(in the rows, 128 means zero)
The same turns and mirrors carry the whole set onto itself and the rows of a family onto each other. Which other rows belong to the same family as each row named below? List them in the order they appear above.
These 32 rows form 4 families of 8 rows each.
Z_361: [132 160 143 121 121 136 117 140 127 119 132 127 107 133 138 144 120 135
 120 141 115  96 129 126 136  99 154 104 127 131 123 127 154 132 149 121
 134]
Z_447: [116 136  91  89  94 126 137 116 123 107 138 137 114 121 164 142 122 146
 127 135 109 120 127 109 136 102 135 121 146 123 134 152 140 111 130 115
 124]
Z_112: [ 98 143 154 105 124 119 127 113 148 108 134 144 115 129 138 147 144 174
 122 115 115  89 141 137 135 123 112 126 128 140 134 129 139 112 115 117
  99]
Z_721: [107 145 156  99 118 110 122 147 127 126 153 157 105 117 141 131 134 157
 115 119 116 103 119 104 135 109 134 112 166 132 125 140 141 154 152 113
 119]
Z_925: [122 132 126 124 129 122 113 109 127  91 145 134 105 127 138 138 116 116
 124 123 110 130 124  93 135  89 163  99 175 147 131 114 129 122 139 146
 134]
Z_535: [113 133 150  93 123  93 123 130 122 118 144 160 115 111 149 139 137 142
 107 135  93 109 106 102 135 119 130  98 157 135 129 136 142 151 147 130
 111]
Z_691: [ 91 148 131  94 119 127 113 114 138 109 125 147 109 125 147 145 128 175
 115 129 117  93 152 138 143 123 114 129 137 134 124 130 149 105 136 106
 108]
Z_346: [ 92 133 123 110 121 107 116  99 138  94 167 155 122 108 155 142 115 134
 121 104 113 119 129 112 161 125 119 118 167 134 158 127 118 120 116 132
 101]
Z_603: [115 147 166 126 155 118 100 117 143  90 154 144  93 101 146 158 132 133
 126 104 125 103 140 115 148 117 139 108 138 131 136 117 126 138 147 147
 115]
Z_686: [100 156 128 114 113 111 121 109 150 116 129 151 107 125 141 139 136 178
 132 123 134  91 135 141 137 118 122 122 132 138 144 135 136 112 127 124
  90]
Z_157: [132 137 137 126 121 114 120 121 137  90 156 136 107 119 157 139 125 110
 128 109 108 126 107  98 142  96 158  95 159 144 136 128 116 138 140 156
 122]
Z_116: [105 144 114  97  77 131 139 112 125 113 144 131 112 118 165 127 124 129
 113 128 100 121 119 122 149 104 144 119 157 139 120 143 129 100 134 123
 122]
Z_341: [107 146 178 132 148 114  96 116 154 100 138 149 101 120 140 146 131 135
 116 103 123  98 132 125 144 111 137 101 151 144 136 109 116 131 144 141
 106]
Z_328: [121 158 154 112 127 126 107 128 159 118 119 114 102 126 142 148 120 141
 130 151 110 103 131 122 138 104 153 105 134 139 121 123 147 128 161 121
 117]
Z_966: [131 149 146 111 119 131 117 134 140 112 104 131  90 134 149 143 136 149
 122 135 118 101 128 122 116  91 154 106 133 135 114 130 138 121 156 122
 128]
Z_141: [ 98 146 139 100 120  95 125 136 126 119 140 149 114 102 154 125 133 147
 121 126 103  91 115 102 147 112 129 119 172 141 146 145 146 150 146 125
 116]
Z_355: [125 142 115 112 115 117 105 124 129  93 143 141 102 115 166 139 109 112
 124 124 112 129 117  97 149  94 159  96 167 134 128 130 124 129 160 143
 131]
Z_879: [ 90 133 125 106 116 113 121 106 142  77 161 164 134 109 154 146 125 141
 126  92 112 116 128 108 145 114 116 121 174 138 148 137 127 123 139 135
 109]
Z_251: [122 127 145 111 129 128 109 123 126  93 144 133 107 114 163 149 115 105
 110 116  98 128 121  93 141  96 150 102 164 131 123 129 118 128 144 132
 138]
Z_98: [115 158 150  88 121  98 117 139 137 116 145 149 127 109 133 130 127 145
 105 112 110 106 117 114 131 101 125 109 157 126 134 154 137 155 141 124
 113]
Z_229: [118 142 156 122 159 105  94 127 152  88 139 153 104 125 139 157 129 157
 130 110 125 101 138 110 136 118 128 103 141 138 140 116 138 140 142 140
 110]
Z_371: [ 92 125 125 101 119 101 115  95 154  81 149 161 107 110 164 140 131 152
 121  98 111 122 130 109 148 122 119 119 167 146 138 130 111 109 126 140
  97]
Z_981: [110 137 112  89  90 134 142 124 125 107 131 129 120 126 158 152 126 148
 122 138 100  99 115 119 138  93 152 121 157 147 120 153 120 115 125 132
 125]
Z_148: [116 140 116 123 120 130 110  88 150  77 127 128 109 124 163 153 120 129
 131 118 112 117 138 128 153 112 138 111 133 143 140 120 124  87 121 148
 111]
Z_456: [110 129 121 135 122 142 114  96 139  90 129 139  85 131 170 155 122 135
 138 127 121 115 141 122 147 112 146 114 144 141 134 108 118  88 131 131
 117]
Z_963: [104 153 144  96 110 115 118 126 150 112 137 150 109 116 165 144 134 169
 121 115 112  91 133 139 149 129 110 123 122 133 129 146 133 120 134 113
  99]
Z_941: [107 127 117 107 113 112 128 107 118  82 162 170 108 116 162 137 132 143
 115  89 114 117 129 109 146 115 118 119 163 139 139 137 118 112 116 142
 113]
Z_763: [115 152 119 125 114 145 109 107 155  82 139 127 101 132 155 140 117 144
 137 103 131 107 152 132 149  99 141 126 139 141 132 124 123  89 127 129
 120]
Z_66: [113 144 155 132 149 104  89 113 150  94 149 156  94 118 145 133 126 138
 123  98 127 120 141 114 147 126 123 101 142 131 141 110 143 126 150 127
 107]
Z_690: [107 136 104  96  85 119 132 115 135 112 124 138 120 139 161 128 119 155
 119 133 100 118 115 117 138 100 132 115 159 145 123 144 137 107 125 114
 117]
Z_652: [133 152 144 114 122 128 110 130 130 123 121 120  81 133 152 138 127 144
 118 147 110 102 128 127 139 106 157 100 123 135 116 120 134 117 137 127
 118]
Z_306: [126 141 131 123 117 142 109 101 150  82 142 137 100 141 149 161 123 141
 122 112 122 128 143 130 137 108 142 103 128 137 117 114 118  89 128 133
 116]

Same family as Z_355: Z_112, Z_721, Z_603, Z_879, Z_148, Z_690, Z_652
Same family as Z_361: Z_691, Z_157, Z_116, Z_141, Z_229, Z_371, Z_306
Same family as Z_981: Z_925, Z_535, Z_328, Z_963, Z_941, Z_763, Z_66

